(in the rows, 128 means zero)
One turn sends every row of this set to another row. A few are shown first. Where does it send the rows asked after them?
Didi: [ 90 119 136 116 120 122 129 150 112 106 120  98 144]
maka: [103 137 140 134 136 121 127 174 143 109 114 107  99]
Torim: [123 153 148 118 107 121 120 135 136 123 120 111 106]
Muv: [101 114 136 158 121 151 104 159 140 125 116 105 116]
vif: [126 124 167 126 117 120 100 153 121 121 101 103  96]
Zubom: [103 111 132 123 126 122 137 151 123 134 118 123 100]
Gikol: [ 90 117 135 117 121 124 129 149 111 107 122  99 144]
Novi: [ 90 115 132 121 122 119 124 152 109 108 127  96 140]
pudem: [115 121 134 136 122 152 102 149 141 124 136 110 100]
Toza: [118 142 133 133 120 128 100 171 139 124  92 121 111]
zib: [101 133 145 144 114 127 119 168 153 119  99  96 110]
Debor: [128 127 148 111 118 118 105 146 126 140  94 116 114]
Gufi: [107 103 140 126 146 134 120 157 128 125 131 110 100]
gode: [123 147 137 139 114 133  91 157 129 127  96 122 125]
deniz: [118 139 146 136 121 121 109 167 114 110 107 126  91]
nidi: [122 112 138 113 128 127 104 155 128 141 101 120 105]
Maku: [115 139 162 116 125 105 130 146 134 122 108  96 110]
Fiz: [ 89 117 133 118 120 115 128 154 111 107 123  94 138]
Sariv: [122 109 158 130 126 131  97 159 119 122 110 107  91]
Deve: [ 89 123 138 129 116 122 117 159 122 101 119  84 143]
furu: [110 139 153 157 104 137 103 143 137 124 105  98 132]
nirup: [121 134 137 132 115 145 107 129 123 129 139 121 112]
Suta: [ 88 121 138 127 119 130 120 159 125 100 116  88 145]
dogar: [111 118 138 135 116 132 122 127 107 138 125 126 123]
vimas: [ 87 118 134 131 120 125 117 162 122 102 121  86 140]
Mag: [116 142 145 122 114 128 117 155 154 118 117 100  94]
vuriz: [114 127 131 119 124 134 122 154 140 123 131 118  89]
kuzo: [ 89 120 137 133 117 126 114 156 118 103 122  86 145]
dil: [123 147 151 142 114 122 102 154 107 112 108 126 104]
fadus: [ 89 121 139 128 119 131 119 157 123 101 117  88 147]
ruva: [120 127 158 138 125 134 106 123 110 130 130 107 131]
Boz: [116 160 157 144 116 121 112 140 125 113 113 104 131]
pup: [111 136 148 121 108 108 136 135 120 134 106 117 116]
zafo: [ 88 119 137 129 120 132 119 158 124 101 117  89 146]
Bimul: [ 90 117 135 116 122 123 130 151 113 106 121  99 142]
viveg: [127 117 142 120 122 133  96 140 117 144 104 122 119]
zom: [118 131 128 141 124 141  90 165 130 127 103 127 116]
kuzuk: [119 132 142 145 122 133  99 160 106 113 116 131  99]
taze: [124 148 151 135 105 140 101 131 137 123 126 103 118]
zotar: [108 124 136 155 135 150 102 151 120 117 136 117 121]
sobe: [128 117 165 135 119 133  91 145 112 124 111 107 104]
sido: [ 91 120 135 121 118 115 125 149 108 108 124  94 143]

Gufi turns into zotar
kuzuk turns into sobe
Now these:
fadus turns into Didi
Zubom turns into Muv
taze turns into Torim
vimas turns into Novi
viveg turns into gode

One turn sends every row of this set to another row. A few are shown first. Where does it send the rows asked after them?
dal: [114 101 137 116 110 152 133 143 131 136 137 143 168 110 142 125 127 133
 116 122 135 133 144 143 149]
Dov: [128 131 156 154 127 157 101 134 104 134 156 104 151 102 124 117 126 137
 143 151 126 115 112 156 133]
zot: [116 113 157 130 115 148 123 124 119 113 138 128 173 114 123 139 140 119
 157 127 138 149 126 168 132]
fur: [110 114 144 135 133 163  91 132 110 130 122 155 139 125 135 145 120 125
 135 124 125 132 102 169 130]
Fanem: [105 125 145 122 130 148 125 157 121 140 151 136 134 106 145 135 112 147
 146 129 145 123 137 148 128]
zifo: [132 115 149 145 139 144 107 138 110 153 139 129 144 113 108 111 124 125
 121 155 123 127 136 150 152]
zubu: [125 132 126 111 109 140 116 134 135 139 141 151 151 107 122 130 115  96
 128 135 140 146 129 154 139]
pilu: [102 128 152 116  93 167 102 149 148 144 145 115 141 128 144 127 135 133
 142 145 133 144 103 160 131]
Vaz: [136 115 165 117  84 160 106 125 126 122 133 127 137 118 113 118 147 135
 132 120 146 137 127 145 146]
navi: [134 139 150 131 119 139 103 136 123 152 142 110 145 102 124 118 131 145
 132 165 117 144 140 157 116]
rel: [122 106 146 127 111 185  79 135 120 123 103 135 146 112 112 130 133 124
 113 136 150 131 118 150 133]
vib: [115 119 148 110 103 135 108 123 117 163 121 118 152 110 130 136 111 137
 158 146 144 118 132 151 138]
maf: [131 151 152 138 110 143 103 156 149 122 134 135 146  98 126 124 129 131
 111 131 136 127 103 138 122]
vevit: [110 110 138 135  93 153 103 144 150 151 147 126 183 102 127 122 138 135
 131 140 147 139 117 136 146]
puda: [129 112 136 144 112 142  85 119 133 142 107 119 131 103 108 125 125 118
 146 151 149 132 114 164 136]
Kodob: [102 114 146 126 112 162  83 133 110 133 120 125 141  97 139 132 127 150
  97 141 142 125 107 132 114]
Sele: [100 106 140 136 130 157 100 154 129 143 118 137 176 109 145 151 130 138
 119 150 136 148 114 157 127]
rofu: [107 153 153 121 132 156 107 129 126 155 138 144 147  99 134 143 127 142
 102 143 145 128 134 134 133]
lilag: [110 118 149 117 100 154  97 102 121 123 125 129 176  94 127 120 131 135
 150 139 132 122 120 130 127]
Boso: [ 92 105 169 125 113 166 127 132 113 127 126 117 135 124 132 128 140 131
 115 142 141 145 133 155 148]
seme: [121 134 152 111 129 156 102 119 108 100 123 133 136  99 128 126 134 129
 132 137 141 160 126 154 127]
finep: [127 123 126 125 107 147  84 129 118 128 137 145 166  82 117 118 121 124
 118 120 152 128 116 129 129]
Dema: [100 118 145 130  97 150 105  93 123 136 148 127 125 109 122 123 122 133
 120 141 132 123 111 135 128]
mubat: [124 114 147 149 108 142  99 143 133 147 122 120 168 118 118 107 128 123
 125 123 139 132  85 163 128]
kizu: [150 133 155 139 111 159 101 161 104 152 134 122 143 109 127 128 124 133
 125 137 128 120 135 171 131]
Zuse: [107 117 134 129 122 173 108 142 141 111 143 112 154 105 143 131 136 144
 118 145 145 158 118 159 112]
rumaf: [115 116 138 156 128 158 102 151 141 122 143 127 109 100 125 120 129 136
 132 138 150 135 117 155 125]
fer: [ 97 120 147 133 132 152 102 110 111 176 130 124 172 115 129 125 126 136
 124 138 146 138 111 161 131]

vib turns into Fanem
Boso turns into seme
Kodob turns into finep
Now these:
rel turns into lilag
fer turns into rofu
kizu turns into Dov
Dema turns into zubu

